In the data rows, the value 50 means zero.
Here are some numbered points:
[41 46 41 48 44 56 35 40 38 47 60 47 49 50 46 47 59 34 72 51 24 47 49 55 73 59 35] 0
[55 55 42 70 35 53 67 49 51 29 56 49 54 49 46 60 52 45 48 46 28 43 28 39 45 67 49] 1
[52 26 35 38 50 26 66 50 52 41 57 57 49 60 40 48 28 38 35 60 53 59 54 61 84 21 29] 2
[40 53 39 48 39 53 64 50 46 36 61 43 54 48 34 42 47 39 46 54 51 60 41 65 71 59 31] 3
[53 40 60 38 57 50 43 47 50 45 53 55 41 49 49 57 54 45 67 43 36 41 59 43 67 50 41] 4
[67 38 62 72 65 48 57 46 63 45 44 70 51 44 53 74 39 64 33 40 61 57 38 41 45 41 53] 5
[49 52 33 69 34 56 83 43 44 33 46 59 56 40 51 57 33 35 43 60 40 57 58 58 64 49 22] 6
[57 68 88 42 73 29 55 42 58 38 47 52 27 51 49 42 33 47 44 47 31 38 36 42 33 50 68] 7
[47 36 65 47 61 47 55 50 58 54 47 47 39 57 36 43 59 47 47 53 66 53 55 33 59 43 49] 8
[43 41 25 78 33 47 80 45 62 51 49 47 76 36 44 54 32 42 44 70 64 63 54 59 53 59 33] 9
[51 43 53 52 59 47 52 41 48 48 54 56 43 64 37 40 47 57 37 56 60 59 44 55 61 52 36] 10
[45 60 38 70 49 51 75 52 48 50 58 59 63 41 64 54 45 50 53 52 46 48 60 54 41 49 32] 11
[45 49 87 38 60 63 28 42 33 58 46 59 26 41 50 32 50 48 49 52 46 59 47 61 53 30 38] 12
[27 68 48 55 61 63 42 60 35 60 70 43 59 48 60 29 65 48 74 50 51 54 64 63 38 55 22] 13
[56 45 36 67 38 48 53 46 57 52 56 66 50 62 58 43 58 56 47 66 54 61 56 65 43 74 52] 14
[41 47 63 58 57 42 47 35 61 44 64 25 60 35 44 60 42 48 76 40 34 40 28 53 50 56 42] 15
[41 17 59 46 56 64 41 62 53 56 50 47 56 51 42 55 63 44 52 45 66 51 71 36 76 38 26] 16
[43 42 42 72 26 61 70 74 49 53 63 49 48 52 66 57 53 41 39 61 28 45 47 45 41 24 18] 17
[67 47 52 43 51 22 67 41 67 25 45 44 28 75 24 43 25 43 51 61 35 39 31 44 65 71 62] 18
[51 47 62 46 43 47 65 54 52 46 38 62 38 51 46 32 46 34 34 71 55 51 51 52 39 60 64] 19
[38 36 31 70 33 50 75 40 63 39 46 54 58 39 34 52 40 46 43 67 69 57 56 60 62 62 48] 20
[42 66 58 55 47 36 81 17 50 51 39 76 52 18 81 44 06 28 30 74 28 72 45 70 21 26 44] 21
[46 47 56 61 55 62 55 48 44 42 50 49 51 51 27 53 40 53 47 50 65 68 46 59 71 61 30] 22
[68 41 58 74 64 60 61 48 52 47 51 76 50 50 58 68 56 65 25 35 62 59 48 34 45 39 52] 23
[35 42 40 61 38 57 64 46 45 30 51 53 40 42 43 55 42 43 54 52 37 44 49 57 61 44 45] 24
[44 47 46 54 65 37 56 44 59 50 60 67 39 50 68 48 55 52 46 47 38 40 56 40 34 38 68] 25
[50 24 61 55 69 49 53 49 68 45 48 57 58 37 42 59 57 52 50 44 74 48 62 47 55 58 58] 26
[35 42 31 69 42 61 50 57 58 41 51 60 63 36 50 47 60 47 59 59 63 43 57 56 41 68 58] 27
[41 73 85 43 55 59 71 51 53 45 40 38 44 50 28 21 44 39 43 64 66 53 44 48 39 77 43] 28
[61 46 58 58 39 42 51 52 64 38 59 72 57 35 71 53 57 42 44 56 39 51 46 49 20 64 63] 29
[40 76 66 47 69 24 65 24 48 57 43 67 42 22 81 36 19 40 46 65 32 45 35 66 05 30 63] 30
[42 57 73 56 74 46 44 34 51 43 55 55 37 32 58 50 46 53 66 32 23 44 41 40 36 38 58] 31
[42 32 50 66 79 66 40 51 50 54 55 56 52 41 47 60 77 60 55 21 73 46 59 29 51 32 44] 32
[39 47 51 50 60 57 43 50 37 51 56 53 47 47 44 49 57 46 65 48 43 49 67 51 64 39 30] 33
[58 75 82 34 42 58 69 54 45 19 48 48 28 52 26 27 46 33 39 55 45 61 37 49 48 85 50] 34
[48 22 86 60 63 68 49 53 46 40 52 62 28 37 37 66 54 58 28 35 65 74 43 44 66 27 35] 35
[55 37 51 70 46 68 61 43 48 32 50 51 55 53 16 54 44 55 49 48 71 72 52 63 87 71 16] 36
[44 56 30 84 35 45 63 33 52 65 58 57 81 45 70 45 17 45 43 79 48 52 37 74 28 47 28] 37
[57 31 50 57 47 38 60 49 71 12 54 46 54 37 27 71 28 47 53 40 45 41 17 56 69 76 65] 38
[52 46 48 36 54 35 67 72 53 50 57 52 52 68 48 41 55 51 20 54 64 50 39 55 47 32 41] 39
[34 72 67 35 52 51 43 60 30 70 59 43 36 56 71 23 57 36 58 66 25 37 51 59 25 30 39] 40
[35 46 64 48 50 58 49 50 47 55 43 48 46 35 56 39 44 39 55 62 46 44 46 52 38 42 49] 41
[38 56 45 66 45 64 51 45 43 40 62 58 60 41 53 45 74 48 65 39 46 60 57 52 46 71 43] 42
[52 17 26 76 41 53 57 59 57 51 63 58 63 46 53 73 47 61 37 50 74 58 50 67 69 37 30] 43
[55 40 61 81 74 59 52 45 50 54 56 71 45 54 50 62 72 73 40 29 64 59 54 30 40 38 55] 44
[51 31 46 67 60 54 48 52 60 45 60 66 52 55 48 59 63 65 50 47 68 53 51 53 45 63 63] 45
[30 50 36 69 60 46 59 59 56 42 66 54 49 43 56 51 52 54 60 45 52 36 47 57 35 54 55] 46
[55 49 64 31 40 31 49 61 49 53 53 51 28 73 66 25 49 25 48 87 18 41 55 56 39 58 54] 47
[49 57 99 38 73 53 12 64 48 43 58 18 14 72 22 28 55 62 83 35 39 11 09 43 35 80 71] 48
[53 30 49 54 40 40 56 55 70 18 58 45 59 33 29 67 33 51 54 42 42 36 22 58 67 74 65] 49
Which two points above are nearest to each new point, looking only along the 8 directions in which the numbered points spread most? Their numbers follow each, nearest first.
[30 57 68 47 54 48 55 60 51 49 65 23 46 42 37 32 46 37 51 58 43 52 24 69 45 50 26] : 41 0
[58 28 54 43 54 58 20 48 37 53 48 53 41 62 45 48 59 49 62 53 42 42 55 60 63 50 50] : 4 33
[41 51 36 80 46 65 51 56 52 51 48 66 67 34 55 52 68 50 60 49 66 38 58 48 28 73 65] : 27 46
[53 67 65 70 74 47 44 30 54 56 48 58 49 42 67 52 38 61 54 44 39 32 27 49 15 49 65] : 31 25
[61 48 57 47 48 38 55 38 48 62 43 76 55 41 74 51 21 38 27 72 45 59 47 73 36 23 40] : 21 41
[45 48 58 44 62 23 67 31 51 45 44 56 26 51 35 35 12 54 25 69 60 56 18 76 47 40 64] : 19 7
[57 22 42 44 32 45 58 47 56 35 60 45 67 44 35 65 29 31 53 60 48 65 49 63 91 57 20] : 3 2
[48 46 66 35 57 43 39 39 43 41 48 41 44 38 43 53 16 31 76 56 24 39 41 64 69 47 39] : 15 4
[29 63 56 39 48 44 51 51 37 62 57 39 60 35 63 34 29 29 45 67 40 51 34 76 33 29 25] : 41 40
[45 55 83 55 99 31 25 24 55 71 60 45 51 42 62 51 37 64 63 37 49 28 19 53 22 30 60] : 31 7
[58 42 56 49 72 09 62 38 59 73 66 38 46 83 49 37 22 58 26 76 62 59 35 57 53 38 40] : 39 19
[62 44 62 31 51 24 46 49 57 44 50 35 49 57 43 51 13 34 66 67 25 33 35 55 69 46 47] : 18 4
[35 47 30 73 35 66 54 49 51 40 44 63 56 42 46 38 66 47 61 54 59 41 57 50 38 78 68] : 27 14
[58 52 53 58 52 44 42 57 55 55 62 53 57 47 76 62 60 43 48 48 25 35 35 41 21 45 57] : 25 29
[57 34 36 45 28 53 52 51 52 25 27 65 35 58 35 49 36 38 36 62 39 28 42 42 62 57 74] : 18 1
[45 51 51 52 58 47 42 41 49 45 59 50 56 41 58 51 55 49 61 45 30 37 33 47 34 51 59] : 46 31
[65 24 45 55 53 69 22 82 51 39 71 60 38 92 36 44 99 78 68 41 70 32 70 42 56 95 66] : 45 8
[40 55 50 61 51 43 59 38 43 60 50 52 53 51 55 39 27 45 42 73 54 58 38 78 35 54 39] : 41 19
[47 33 50 61 48 69 46 42 35 55 54 64 47 51 40 53 59 54 41 45 61 70 63 57 73 35 26] : 16 33
[47 50 71 57 84 45 48 26 53 51 49 55 52 25 57 72 25 50 61 26 35 45 38 45 42 27 43] : 31 15
[39 20 70 63 66 58 27 61 52 59 69 31 25 61 36 54 64 68 64 40 48 42 34 47 60 38 35] : 4 16
[31 40 41 76 41 70 64 49 54 49 46 49 66 26 52 57 45 48 59 52 54 53 58 47 49 59 32] : 11 42
[63 49 64 63 63 45 35 36 40 65 45 62 52 59 64 53 42 53 49 52 33 40 37 42 37 40 48] : 25 41
[59 00 34 54 38 56 42 77 68 07 70 68 40 60 24 73 88 60 59 34 66 52 67 44 90 87 63] : 45 26
